In the data rows, the value 128 means zero.
Here are some numbered points:
[ 84 109 174 172 176 161 129 107  88  77  91] 0
[175 160 176 147 169 184 207 192 183 152 150] 1
[157 128 157 139 133 113  83 127 174 189 180] 2
[102 114  91 115 107  93 135 145 165 121 102] 3
[160 193 178 190 200 170 168 169 168 173 184] 4
[182 176 178 192 175 155 173 178 186 176 176] 5
[134 172 170 141 158 177 151 158 151 138 121] 6
[ 81  43  75  62  52  60  54  60 111 100  77] 7
[120 137 178 205 178 125 117 121  97  78  88] 8
[167 157 160 182 182 181 221 209 196 177 156] 9
[151 147 136 135 133 123 111 108 126 157 146] 10
[129 104 102  93 116  95  98 122  78 115  95] 11
[146 125 188 177 188 220 159  99 135 118  94] 12
[110  82 106 125 116  81  81 101  96 115 136] 13
[117  93  87  85 113  86  76  70  68 116 108] 14
[ 79 101 104 126  87  91  75 113 169 183 161] 15
[126 117 109 108 114  99  80  56  80 106 149] 16
[89 83 68 78 87 74 93 88 87 90 65] 17
[175 131 123  91 122 125  92  38  29  89 148] 18
[150 110 108 125 114  86 102 126 143 150 141] 19
[ 64  99 101  92  69 157 180 218 117  88 110] 20
[168 216 242 189 163 145 149 128 114 100 159] 21
[180 142 124 135 127 100  94  65  70 118 158] 22
[187 159 135 142 135 129 115 100 153 198 185] 23
[50 77 48 37 57 31 83 97 55 67 37] 24
[108  88 112  97 100 121 155 135 110  90  96] 25
[165 150 151 153 133 148 185 218 196 166 138] 26
[122 117  89 107 138  92  66  73  89 172 145] 27
[ 68  79 123 188 192 147 134  72  97  78  80] 28
[163 147 122 113 135 110 123  88 100 126 164] 29
[158 135 113 100 130 134 104  64  90 127 142] 30
[ 56  85 102 102  92  95 100 130  94 103  88] 31
[117 120 111 132 132 152 154 164 163 151 120] 32
[117 172 179 163 146 155 135 107  99  97  93] 33
[197 188 175 169 191 161 180 141 165 186 201] 34
[ 70  63  87  68  69  68  74 100 140 144 110] 35
[ 67  96  97  86 101  98 114 150 100 101  95] 36
[134 122 110 132 114 111 116 118 151 137 129] 37
[184 180 162 161 137 119 153  98  92 112 153] 38
[74 40 45 70 69 40 80 50 68 77 71] 39
[143 149 180 144 153 114 137 116 149 180 178] 40
[131  78  97 131  96  94  86  81 115 142 122] 41
[ 78  93 124  86  88 104 111 111 134 101  85] 42
[118 113 113 114 115 108  93  94 119 149 116] 43
[ 91 105 116  82 119 115 177 164 162 116  94] 44
[128 152 149 157 146 112 134 157 165 149 142] 45
[118 113  87 109  89  80  91 120 115 135 129] 46
[123 122 156 177 161 183 149 105 142  91  99] 47
[129 120 103 133 111 117 118 130 148 123 126] 48
[ 97 101 130  71 124 134 160 164 161 116  81] 49
[128 104 161  99  78 116 167 173 169 162 138] 50
[133 147 161 143 108 141 153 184 175 153 123] 51
[155 133 126 130 139 111 116 112 170 174 176] 52
[100 103  77  74  47  74  46  13   0  31  49] 53
[115  93  86  80  78  86  73 101 109  97  82] 54
[136 136 148 124  95 103 122 151 182 146 102] 55
[190 143 159 184 141 148 122 152 165 213 186] 56
[ 77 112  81  96  79 100 135 144 154  95  89] 57
[ 83  75 108 137 167 202 177 139 118  99  93] 58
[172 166 128 109 111 128 101  83  57 116 133] 59
[149 134 166 144 153 127 180 169 189 156 134] 60
[ 95  97 136 147  93 125 127  76  80  51  44] 61
[153 134 144 180 159 160 156 166 190 176 184] 62
[ 74  77  57  67  56  43  42  52  82 102  70] 63
[ 82  73  85  62  59  87 116 137 139 103 130] 64
[119 101  90 112 144 176 153 164 155 128  90] 65
[130 125 123 140 129 115  87 120 160 189 169] 66
[168 105 122 146 141 115 117 158 156 180 185] 67
[ 96 120 128 139 135 105 112 127 156  95 112] 68
[187 212 207 221 206 183 162 164 135 136 125] 69
[ 81 117  97 122 173 144 124  78  71  84  59] 70
[120 125 124 115  92  93 112 163 183 181 146] 71
[156 155 168 142 137 134 158 169 149 152 132] 72
[126 133 118 121 166 122 177 166 149 151 137] 73
[ 74  94 102 131 152 214 123 135  78  63  54] 74
[133 126 131 134 138 104 142 125 157 178 158] 75
[111 112 120 116 119 148 150 138 159 126 123] 76
[126 132 127  80 158 161 216 184 200 164 110] 77
[ 94  96  83  40  95 116 141 185 156 103  82] 78
[219 191 186 196 197 185 156 164 190 226 227] 79
[159 186 142 157 177 168 211 195 148 125 163] 80
[110 119 107 110 114  76  97 121 130 117  75] 81
[146 186 149 155 144 141 161 202 208 182 165] 82
[143 148 131 133 137 148 144 197 181 152 133] 83
[111  98 108 108  91  69  83 128 154 132 122] 84
[ 97 109 124 126 149 155  86 129 109  94 123] 85
[ 95  97  90 123 100 113 139 139 139 114 104] 86
[172 170 173 162 146 146 130 126  96  85 138] 87
[ 45  50  53  65  53  55  50  74  92 104  47] 88
[151 129 133 135 143 131 144 192 169 133 141] 89
[128 181 174 193 133 172 143 124 112 109 100] 90
[ 70  83 105  77  40  84  79 126  85  54  50] 91
[103  63 120 129 183  91 109  20  75 111  70] 92
[161 150 182 170 161 146 153 124  92  77  94] 93
[185 140 131 131 108  68  80  54  97 134 199] 94
[132 129 159 152 149 147 151 153 187 155 121] 95
[ 92 107 120 124 110 126 142 151 144 132 114] 96
[107 127 103 126  81  85  89 106 154 184 157] 97
[148 184 190 192 177 134 172 180 190 173 188] 98
[141 128 128 117 134 133 141 152 188 190 156] 99
[ 83 100 135 117  90 159 122  67  93 136 155] 100
[104  82  92  77  70  76  63  34  21  15  55] 101
[117 105 127 129 132 122 132 149 161 183 158] 102
[163 156 163 149 146 129 134 151 166 196 179] 103
[168 123 130 141 170  99 107 106 141 184 170] 104
[132 120 136 134 146 117 161 203 194 163 147] 105
[105 118 155 188 146 187 152 131  92  85 139] 106
[159 117  88 114  99  97  78  51  50 137 157] 107
[151 148 150 161 157 120 124 135 162 174 187] 108
[207 179 138 137 146 121 100  85  54 107 154] 109
[134 140 129 155 125 129 157 160 150 163 146] 110
[ 38  71  71 127 106  85  61  49  22  10  17] 111
[140 111 105 125 110 109  92  79  98 128 136] 112
[165 137 147 158 149 142 124 157 168 171 184] 113
[209 158 163 149 155 152 144 111 123 165 177] 114
[147 144 172 148 127 134  95 174 180 184 169] 115
[151 141 118 162 129 124 134 129 158 136 161] 116
[ 65  86  90 147 180 192 146 115  79  69  95] 117
[152 165 148 159 205 227 233 205 193 150 153] 118
[ 93 100  72  77  88 122 147 115  65  68  66] 119
[135 160 140 148 157 139 121 149 188 177 175] 120
[ 95  68 121 109 106 101 111 138 104 102 117] 121
[175 133 120  92 102  81  48  62  49 136 182] 122
[137 122 134 111  94 125 142 162 178 145 125] 123
[139 141 143 135 186 225 226 186 143 118 109] 124
[227 197 219 168 207 200 185 155 129 121 154] 125
[122 134 119 141 133 115 147 122 160 161 140] 126
[ 95 116  93  86 108 101 167 166 161 140 112] 127
[157 125 152 145 136 145 189 188 221 162 167] 128
[127 123 120 137  97 103  88 149 153 190 179] 129
[118  89  94 108 102  96  99 113 128 141 106] 130
[126 106  87  85  81 109  57  64 120 107 113] 131
[227 215 176 165 181 151 110  96  97 145 211] 132
[115 119 125 120 113  96 139 151 168 175 115] 133
[ 93  89 118  96  53  83  93 133 122  90 115] 134
[94 67 45 57 63 58 66 98 88 86 78] 135
[ 88 145 164 194 162 171 157 123  99 107 132] 136
[121 130 123 121 105  95 144 150 142 134 117] 137
[172 155 149 137 158 142 115 149 159 160 191] 138
[ 87 111 140 130 115  84 100 117 131 103 143] 139
[138 131 155 143  86 145 159 210 159 127 145] 140
[ 85 146 168 199 166 137 122  76  95  62  62] 141
[121  85 114 111 106  94  94 100  85 107 126] 142
[178 182 146 175 155 153 145 150 183 218 179] 143
[137 117 129 130 121  95 124 165 157 147 121] 144
[ 94 136 138 136 162 158 158 156 135 125 119] 145
[ 93  85  79 105  69 101  65  99 104 112 122] 146
[155 151 184 151 156 175 167 171 152 126 144] 147
[106  96  87  92 117  94  67  58  79 122 142] 148
[ 99 137  95  85  84 107 144 156  94  71  87] 149
[ 76  96  89  75 106 126 158 142 123  86  78] 150
[149 127 123 131  90 175 147  81  93  29  80] 151
[116  63  89  88  75  93 103 138 111  86 108] 152
[119  82  88  74 101  63  56  58  74 107 116] 153
[146 159 161 108  89 110  94  78  45  73 100] 154
[157 172 151 145 173 194 189 199 191 177 161] 155
[130 198 218 196 177 182 164 144 104 102 109] 156
[189 153 143 149 163 144 114 134 147 185 166] 157
[169 151 142 165 168 164 150 148 190 166 130] 158
[109 101 117 107 109 131 121  97 132 129 144] 159
[101  91 127 105  96  90 140 145 114 103  92] 160
[ 40  43  59  36  61  81 100  90  42  34  21] 161
[170 166 152 162 164 145 139 173 174 162 171] 162
[ 89 140 148 138 140 159 113 154 159 139 129] 163
[ 81 113  87  68  86 134 143 107  96  81  89] 164
[ 96  53  86  89  86  41   9  51  77 140 146] 165
[208 206 174 185 173 174 156 157 129 153 176] 166
[167 139 138 156 160 141 105 127 155 177 156] 167
[118 113 110 122 128 117 131 129 146 150 147] 168
[ 59  95 126 132 100 107  75  44  42  27  30] 169
[128 119 129 144 127 123 105 101 110 130 172] 170
[162 164 169 142 162 165 145 128  87 135 167] 171
[193 178 196 217 212 177 199 199 205 190 209] 172
[157 155 151 165 161 115 117 144 184 163 200] 173
[183 161 169 136 147 136 139 160 169 166 133] 174
[172 154 155 150 136 146 152 133 115 175 148] 175
[127 134 128 146 121 105 133 126 158 137 117] 176
[130 118 135 134 138 133 148 155 143 131 137] 177
[120 100 114 130 104 125 110 124 131 136 142] 178
[149 149 128 136 146 142 131 138 133 144 179] 179
[163 128 123 132 119  86 109  97 150 161 161] 180
[ 89 124 149 123 144  71 152 123 200 240 221] 181
[163 123 160 137 125 148 149 179 164 171 155] 182
[142 136 149 139 139 151 155 168 164 152 109] 183
[126 121 109 102 104 118 101  66  71  93 100] 184
[ 40  54  94 108 104  70  75  39  26  32   0] 185
[151 100 106 122 100 101  77 122 114 142 145] 186
[190 160 129 132 159 129  94  87 124 209 169] 187
[ 99  98 113 103 103 110 130 149 143  96 106] 188
[161 117 131 150 118 124 164 178 188 175 178] 189
[ 97 110 105 113 108 132 129 130 147 121  97] 190
[125 116 148 100 121 142 148 129 136 128  89] 191
[218 209 179 205 196 160  84 115 151 220 254] 192
[149 111  95 115 116  86  93  63  39  49 102] 193
[102  98 126 112  63 154 119  23  85  11  51] 194
[152 119 101 109 121 121  75  74  41  75 120] 195
Which three points above are nearest to each new point by angle? Their numbers follow each, nearest first.
[159 142 136 145 200 197 174 164 125 139 116] : 124 118 80
[ 90 106 171 188 185 173 149 119 110  88  91] : 0 47 136
[129 157 165 122 182 183 122 115 102 143 104] : 12 156 33
[102  98  87  95  67  91 115 128 118  69  72] : 91 24 161
[111  86  80  95  57 119 127 131 150 114 148] : 64 152 178
[ 92  89  94  97  82  91 124 102 139 106 121] : 64 7 35
[ 90 100 199 169 169 173 127  94 115 104  76] : 0 47 141
[171 163 154 141 166 173 155 136  88 134 179] : 171 166 125
[159 149 121 129 164 111 103  96 110 134 175] : 29 94 22
[147 135 123 127 149 101 129 152 162 183 162] : 75 99 67
[121 132 152 121  87 130 151 206 146 126 136] : 140 51 50
[145 105 125 124 141 121 126 118 123 134 151] : 104 170 67
[129 114 107 134 108  95 130 168 139 147 117] : 144 137 133
[188 196 175 143 119 113 123  87  79 114 179] : 38 109 132
[127 143 157 145 118 115  91 163 156 162 157] : 115 2 129
[115 126  95  54 101 145 125 161 112 120  76] : 78 150 149
[107 164 172 122 136 154 117  98  99  97 102] : 33 141 0
[109 124 110 116 137 187 177 141 112 101  96] : 58 74 124
[ 60 112 110 141 123  92  91 123 141  89 138] : 139 68 31
[122 111 134 108 104 133 146 161 144 157 110] : 50 123 133
[121 154 185 125 156 124 129 123  92  98 100] : 33 93 8
[161 150 148 100 117  99  77  62  34  39  63] : 154 193 195
[ 63  60  75  95  59  28   0  19  35 138 177] : 165 148 13
[172 124 124  93 115 127  80  63  67  68 101] : 195 18 184
[255 244 255 255 205 178 200 181 160 150 141] : 69 166 125
[113 118 131 131 106 101 143 171 177 160 118] : 133 144 71
[197 147 139 128 144 133  97 112 150 172 181] : 23 157 187
[103 114 114  83  96 120 187 180 164 166  93] : 127 44 49
[125 126 125 110 136 144 112  89 117 120 128] : 30 18 16
[128 117 101 121 123  95  43  36  36 113 138] : 16 112 107
[ 89  86  88  82  89  97 103 132 141  94 118] : 64 152 188
[222 204 169 171 185 172 165 173 195 228 235] : 79 34 143
[197 152 124 150 102  88  98  60  60 120 146] : 22 109 59
[205 206 181 171 163 151 136 124 106 145 197] : 132 166 114
[142 169 203 215 169 233 171  90 184 119 179] : 12 4 147
[116 140 142 118 149 166 119 131 105 122  92] : 74 33 0
[139 169 168 173 181 151 152 144 161 150 163] : 4 98 172
[156 129 105 142 154  93  94 103 121 146 149] : 104 180 94
[107 139 168 117 133 136 159 141 138 131 144] : 147 6 1
[135 141 118  92 115  88 100 112 131 129 135] : 46 153 84
[154 122 101 145 139 115 103 119 128 155 161] : 104 67 180
[150 112 112 155 126  88 101 100 162 155 161] : 180 19 37
[144 164 159 147 121  88 109  88  56  50  67] : 154 193 169
[151 120 127 125 128 130 101 108 113 141 169] : 170 94 122
[ 85 101 151 159 139 100  95  97  65  52  50] : 169 61 111
[136 165 175 147 154 200 140  46 103  97  67] : 33 12 47
[235 221 194 159 213 174 186 148 160 177 229] : 34 166 79
[144 126  97 119 127  76  85 109 147 160 160] : 19 180 97
[175 185 164 159 138 155 142  76 113 101 159] : 38 87 132
[123 123 135 132 139 121 150 153 135 102 111] : 44 49 177
[ 56  74  97  88  71 111  89 126 101  99  81] : 31 91 36
[120 134 134 151 139 124 114 116 125 179 162] : 66 108 40
[151 133 143 137 126 110 126 117 169 155 145] : 52 2 75
[ 95  91  65  85 115 154 173 141  97  95  71] : 150 119 25
[111 115 137 139 129 108 141 133 146 158 120] : 133 126 102
[122 131 131 125 104 109 114 125 121 129 138] : 46 134 97
[ 91 114  99 115 148 206 228 207 148 113 115] : 124 65 145
[149 124 133 106 134  93  78  90 149 160 137] : 180 19 27
[103 117 117 103 100  97 126 159 154 129  89] : 3 57 78
[157 143 148 158 125 130 147 172 165 136 120] : 26 51 72
[127 142 163 145 100 188 198 251 134 109 140] : 140 177 51
[210 207 180 171 167 169 148 134 103 127 173] : 166 125 132
[ 16  80 100 100  34  59  69 139 140 152 134] : 35 84 134
[102 123 106 128 136 152 107 128 162 109 105] : 190 68 65
[ 97 123 128 114  91  77  89 177 183 166 140] : 71 144 133
[102  86 105 149 151 196 211 141 130  90 122] : 58 124 117
[181 207 248 235 217 221 190 189 148 146 138] : 69 147 125
[ 71 110 106 147 140 109 105  98 144 117 127] : 68 139 28
[121 132 105 121  99 160 160 180 176 154 160] : 32 83 189
[160 156 145  88 127  96  66  64  61  62 104] : 154 195 193
[ 79  79  87  73  68  59 104 118 141 130 100] : 35 64 130
[ 75  82 106 161 154 140 141  72  84  59  86] : 28 70 117
[154 128 160 148 120 101  97 183 176 164 163] : 115 2 113
[103 154 121 129 167 255 191 176 132  97 116] : 124 145 118
[111 111 124 141 115 132  96 108 149 148 151] : 15 66 178
[173 146 141 140 121  99  59 139 173 179 165] : 2 66 115
[138 131 114 128 123 117 113 154 158 146 119] : 144 71 55
[115  97 106  94 114 113 131 133 123 135 120] : 64 35 152
[117 173 168 142 152 122 128 116  88  74  92] : 33 141 93
[121 105 140 122 151 125 137 132 105 103 114] : 0 117 28
[113 112 121  67 104 163 180 195 189 141  73] : 49 44 77
[198 167 150 129 164 149 165 135 152 173 199] : 34 79 114
[107 129  99 118 103 126 135 159 140 105  89] : 57 78 190
[127 107 130 108 142 106  88  82 140 175 179] : 66 104 52
[ 84  63 101 110  76  28  52  95  99 160 160] : 165 13 46
[171 133 129 136 129 112 128 129 162 149 138] : 52 23 180
[126 105 120 124 140  92  92 129 149 157 131] : 19 84 15
[163 172 142 122 120 133  89  70  80 119 142] : 59 109 22
[103 131 142 127 150 164 185 167 166 148 106] : 77 32 145
[ 92 116 107  89  76 101 151 153 181 193 130] : 133 71 127
[106 141 106 108 113 107 127 172 159 135 122] : 127 3 137
[175 145 133 156 150 149 122 130 172 153 132] : 158 167 157
[116 109  93 101 118  67  92 104 123 133  76] : 81 63 130
[147 151 139 152 138 161 116  87 110 101 130] : 87 33 109
[136 120 107 115 114 114 104 102 100 146 144] : 107 27 112
[145 124 124 125  88 107  51  94 119 132 138] : 186 112 131
[141 137 137 109 124  85  96  58  68  65 119] : 193 154 195
[133 123 111 146 133 113 115 144 151 138 140] : 67 144 116
[ 46  93 122 142  88  99  67  99 151 106 107] : 139 42 88
[30 51 68 64 45 74 77 84 42 21 26] : 161 91 24
[139 113 123 106 105  87 119 142 146 120  82] : 81 160 3
[146 136 159 145 152 178 170 171 130 133 137] : 147 1 118
[ 87  79  98  95  82  81  84  88 129 145 116] : 35 7 130
[190 150 151 161 163 166 151 134 116 165 202] : 114 34 179
[198 158 173 154 150 146 130 106 117 146 161] : 114 132 166
[151 172 148 148 187 211 227 196 165 137 155] : 118 80 1
[ 60  70  60  58  92 112  98 101  63  70  74] : 161 17 24
[108 118  85 105 116 122 109  58  87  95 111] : 184 53 101
[129 132 131 126 120 109 114 138 142 164 146] : 129 71 66
[166 169 185 154 134 155 125 100 102  82 116] : 87 93 33
[180 184 166 182 150 135 126  90  70  54 120] : 87 93 38
[  0 118 181 185  65 114   8  64   0   0  98] : 169 111 185
[105 114  98 118 106 100 100 127 134 119  83] : 81 88 54
[118  86 115 150 132 119 131 157 160 109 136] : 177 96 68
[122 119 124 108 108 116 142 177 162 181 121] : 133 71 123
[ 93 109 109  97 111  80 104 127 143 156 102] : 35 84 130
[213 210 179 161 147 146 140 112 102 157 191] : 132 114 166
[192 148 171 151 161 111 134  98  94  90  80] : 93 87 38
[155 133 130 126 126 122 137 176 161 117 118] : 89 83 26
[101 112 124 100  81 143 138 174 111  95  98] : 20 149 25
[ 99 139 150 186 168 150 127  98  97 100  70] : 141 0 8
[118 121  98 124 121 159 184 156 148 118  90] : 65 76 32
[202 191 191 165 166 123 129 111 107 119 175] : 132 38 21
[ 75 122 140 170 161 128  87 105 177  99 169] : 68 139 163
[ 91 116  92  88 114  45  77  83 122 133 112] : 63 153 165
[165 143 127 143 152 117 104  51  50 121 183] : 22 29 109
[112 116 140 106 121 156 171 149 132 120  88] : 191 49 44
[144 105 100 110  90 109  79  55  86 120 104] : 112 184 131
[214 230 223 197 185 148 125 115 104 138 207] : 132 21 166
[163 170 140 129 160 142 119  98  99 107 144] : 109 132 38
[171 131 121 125 112 130 107 128 150 157 149] : 23 52 2
[130 131 138 107 118 153 193 183 137 138 135] : 77 140 177
[ 97 133 128 120 115 159 198 190 145 105 134] : 20 140 124
[121 161 173 176 155 138 128  88  62 107  93] : 33 141 8
[157 149 115 125 158 130 125  95  87 139 174] : 29 109 22
[103 119  99 122 133 168 166 113  96  97  69] : 74 70 117
[158 136 119 144 133 135 113 108 117 163 160] : 187 10 23
[107 118 119 132 127 105 138 144 142 131 109] : 3 96 137
[116 132 101 109 111 138 162 133 134 111 101] : 150 44 164
[116 122 117 145 219 230 240 209 167 115 119] : 124 118 145
[152 142 130 141 113 144 190 208 165 173 126] : 26 110 83
[154 134 147 138 138 176 138  72  83  41  79] : 151 194 93
[179 128 120 118 137 128 125 105 110 130 196] : 29 94 179
[ 83 117  96  93  90 155 171 180 156 125 107] : 20 96 76
[107  96 127 136  91 107 129 129 139 123 127] : 134 86 64
[139 138 103 119 111  99  83  46  83 117 146] : 16 112 107
[161 165 155 145 143 162 191 207 209 183 149] : 26 82 155
[120 121 101 116 120 109 146 135 151 131 108] : 3 127 44
[135  88  96  87 107  87  80  79 109 118 103] : 153 14 7
[133 131 144  89 144 108  85  96 138 147  90] : 43 81 131
[162 141 157 167 222 216 205 172 178 155 149] : 118 9 1
[136 157 125 145 157 255 198 180 108  97 167] : 124 118 80
[127 157 172 157 129 128  94  87  64  72 108] : 154 33 141
[205 174 157 145 173 132 100 104 111 167 209] : 132 192 114
[136 161 137 142 134 204 145  94 117 116 157] : 171 12 106
[133 101 118 122 119  87 102 115 150 143 137] : 19 84 37
[ 76 138  92 106  88 185 187 213 150 115 137] : 20 76 32
[100  90  75 109  94  76 106  91  95  84 118] : 39 135 17
[ 76 103  82  44  81 124 155 148 118  67  79] : 150 164 25
[ 99 156 139 197 164 166 115 117 192 169 172] : 120 62 108
[134 109 132 127 124  84 103 117 161 147 136] : 19 180 37
[120 117 102 111 121 118 112  55  54  82 108] : 184 193 53
[134 130 121 123 113 135 135 144 168 172 144] : 99 102 189
[119  95 104 146 111  72  89 127 133 173 190] : 129 97 15
[ 80  73  95 100  87  67  90  99 123 149 141] : 35 165 130
[216 235 240 253 211 196 179 165 151 144 159] : 69 166 125
[226 192 184 171 177 171 135 162 176 196 190] : 79 162 34
[115 127 115 109 107  81 134 147 140 122 124] : 137 3 127
[142 119 120 123 131 151 144 157 182 169 164] : 99 189 128
[233 198 204 179 178 143 110 101  78 132 186] : 132 38 114
[156 193 255 255 255 211 200 179 138 132 159] : 69 156 4
[124 127 142 130 146 126 149 182 210 215 194] : 99 102 189
[ 86  91  69  90 100 104 105 140 147 154 123] : 35 130 64
[ 97 114  87  99 144 204 163 150  83 102  58] : 74 58 117
[124 150 101 143 169 255 235 236 125 115 139] : 124 118 80
[138 134 110 145 126 118 102  84 112 159 201] : 170 94 10
[ 94 130 107 125 207 178 145 127  84 109  87] : 117 70 74
[ 95 116 130 110  78  89 124 167 148  96 107] : 188 57 134
[118 115 135 148 129  96  83 129 179 167 176] : 66 2 129
[162 131 174 128 116 198 160  98 103  68 128] : 151 93 87
[ 53  85  60  38  91 104 115  90  75  32  50] : 161 164 119
[ 99 101 157 168 144 116  80  92  59  50  51] : 169 61 111
[207 207 180 169 175 152 130 116 108 173 183] : 132 114 166
[154 132 143  98 132 164 198 177 160 140 118] : 77 1 124
[112 111 131 128 114 113 130 133 134 110 101] : 160 188 42
[ 96 131 166 184 147  98 111 107 102  65  57] : 141 8 0
[121 130 125 140 130 115 160 163 163 141 132] : 105 128 26
[182 173 151 128 143 137 100  75  73  97 153] : 109 59 22
[ 89  92 103 105 133  99 106 120 132 130 122] : 35 88 130
[132 108 115 104 116 102 107 117 115 139 138] : 165 153 46
[ 71  72  84 101 155 144 136  86  77  59  66] : 70 111 185
[152 149 134 145 138 149 169 167 190 144 153] : 128 26 82
[  0  53  29  94 152 207 166 153  63  38  81] : 117 74 58
[ 79  71  83  71 105 154 140 132 103  82  80] : 150 164 25
[103 118 188 176 198 226 177 133 117 127 107] : 12 47 136
[ 78 116  95  83  76  89 129 147 164 166 117] : 127 3 133
[154 109 147 152  99 166 128 105  84  72 158] : 151 106 87
[ 88  97  87  78 125 126 170 150 119 105 103] : 150 25 44
[127 147 144 165 129 141 128 101 105  58 112] : 141 151 33
[115 161 148 158 209 219 199 148 113 151 127] : 124 118 145
[140 168 177 155 115 101  97  67  74  27  82] : 154 141 169
[128 132 117  99  99 129 149 153 128 127 101] : 78 149 20
[188 202 177 151 157 143 139 113  90  77 121] : 87 38 93
[124 150 139 107 122 150 151 135 117 118 108] : 191 124 6
[167 167 133 116 122 133 128  93  72  89 115] : 59 154 109
[111 144 137 124 138 119 112 155 155 102 117] : 68 163 55
[ 86  86 112  72  74  78 127 134 150 128 106] : 64 35 42
[103 114 113 120 124  99 165 157 159 147 118] : 127 133 44
[ 95  94 154  96 104  96 119 130 140  98  84] : 42 160 188
[167 155 146 129 135 138 103 105 132 149 158] : 10 187 132
[ 64 106 112  78 104 119 170 204 192 165 111] : 127 96 44
[170 179 189 225 176 185 140 145 124 103 124] : 69 156 90
[167 166 141 105 117  91  76  30   4  71 146] : 18 59 22
[ 74 130 137 144  98 159  98  58 117  57 122] : 194 169 61
[200 156 129 116 146 125 109  91  87 126 146] : 109 29 22
[141 149 126  96 158 153 224 197 181 161 100] : 77 73 183
[106  93 111 131  82 172 170 172 177  89 122] : 76 20 96
[182 154 150 165 165 150 148 142 168 186 170] : 79 143 34
[ 92 106 105  88  70 100 129 137 117  81  70] : 91 160 149
[129 140 138 157 113 178 150  90 136 138 198] : 179 192 170
[158 150 144 123 120 117 122  89  76 114 122] : 59 154 18
[198 177 160 142 179 147 134 117  88 143 204] : 132 171 114
[123  93 151 112 173 157 137 141  78 109  65] : 74 0 70
[124 139 114 106 134 164 174 167 155 127 111] : 77 124 32
[168 139 133 141 159 136 132 130 148 176 166] : 157 167 79
[ 89 104 150 159 113 207 176 147 185  64 154] : 76 106 47
[ 77  63  70  80  59  37  54  45  78 115  98] : 63 7 39
[217 189 171 171 169 139 106 118 143 229 237] : 192 157 23
[157 136 145 141 152 104 109 121 141 171 143] : 104 167 2
[139 137 123 110 130 180 229 219 203 175 119] : 77 32 26
[134 155 130 109 144 190 197 190 144 116 121] : 124 118 80
[156 196 201 195 219 186 178 175 185 209 209] : 4 172 5
[226 196 205 183 182 195 149 176 210 205 208] : 79 162 5
[155 144 167 132 113 121 133  79  82  75  83] : 154 151 61
[164 158 144 136 119 135 114  86 163 165 151] : 23 10 187
[131 133 124 114 140 141 111 109 120 135 117] : 30 27 18
[170 169 150 143 147 133 112 103  71 109 136] : 109 87 38
[112 104 121 111  84 161 128  41  74  69 116] : 194 184 151
[ 93  96  59  75 112 160 184 194 130  89  59] : 150 78 20
[219 200 182 191 163 143 130 106  90 162 237] : 132 114 192
[ 93 148  90 116 135 102 128 163 117 100 105] : 149 36 57
[100  91 144 159 187 187 177 139  92 104  87] : 58 117 0
[134  98 102 124 102 127 141 170 132 120 138] : 20 140 86
[145 125 103 124 112  90  91 142 160 165 147] : 19 129 71
[100 114 127 102 123 173 129 134  89  95 120] : 74 117 85
[139  85  89  86 112  72  73  64 102 122 134] : 153 148 165
[127 105 128 119 127 120  98  99 137 137 129] : 43 41 165
[116 100 107  98 106  73 112 129 162 124 122] : 84 35 3
[146 119 135 116 134 125 115  80  78 102 131] : 18 195 193
[129 161 166 133 137 115  95  78  43  50  96] : 154 193 195
[106 148 165 211 167 167 147 114 107  98 120] : 136 106 90
[147 154 114 133 179 202 188 150 115 122 104] : 124 118 80
[113 120 147 122  96 142 134 160 128 118  95] : 20 191 49
[139 156 168 143 168 119 190 182 179 153 144] : 60 9 72
[150 120 125 147 149 121 104  74 100 157 198] : 170 94 29
[ 96  80  70  77 134 161 184 170 126  85  78] : 150 65 25
[ 87 146 149 188 114 140 101  94 137 132 147] : 136 170 90
[173 172 169 128 143 124 103  95  79 125 148] : 109 132 59
[104 152 162 139 150 128 131 165 151 133 144] : 45 98 163
[115 119 128 113  99 122 158 150 123 111 123] : 20 25 149
[149 130 117 137 117  90 111  89 128 153 159] : 180 94 19
[ 68  75  51  67  73  69  79  97 103  92 112] : 135 88 39
[ 52  92  81 122 172 168 147 128 110  85  81] : 117 74 58
[114 130 124 147 157 245 178 182 128  95 127] : 124 145 58
[114 117 131 134  95  93  88 156 175 180 193] : 129 71 66
[103 123 111 129 110  76  87  95 150 187 168] : 97 15 66
[208 191 169 146 150 127  89  72  79  91 183] : 109 132 38
[142 111 114 147 150 114  97 114 114 194 156] : 104 66 187
[176 163 150 142 154 165 130 113 119 162 163] : 114 132 192
[140 124  99 152 134 116  97 107 141 158 146] : 66 180 104
[217 221 187 190 191 173 154 152 109 130 164] : 166 125 69
[ 83  95  97 103 105 113 107 131 146 157 105] : 35 130 190
[128 178 160 137 162 176 174 203 196 157 148] : 155 82 1
[100 106 112 120 127 108 102 121 140 170 134] : 15 97 168
[ 83  77  60  65  51  56  74 110 112  80  87] : 135 54 88
[123 110 139 112  94  87  82 100 159 119 110] : 84 7 35
[ 78  81  98 128 110  84  93 135 117  98  87] : 31 88 121
[110 113 129 119 141  81 122 131 144 133  95] : 81 3 84
[177 150 149 129 133 104 101 120 146 161 137] : 10 23 187
[ 82 109 132 112  76 172 185 212 115  85 118] : 20 140 96
[ 75 109 110  72  89 143 142 160 144 123  87] : 78 49 190
[174 149 136 131 156 137 102  99  92 130 135] : 109 22 132
[141 128 122 127 105 110 120 146 161 145 131] : 71 144 55
[ 82  80  92  71 127 162 138 144 101  74  28] : 150 119 74
[ 73  81  84  33  67  94 159 138 140  89  35] : 150 57 78
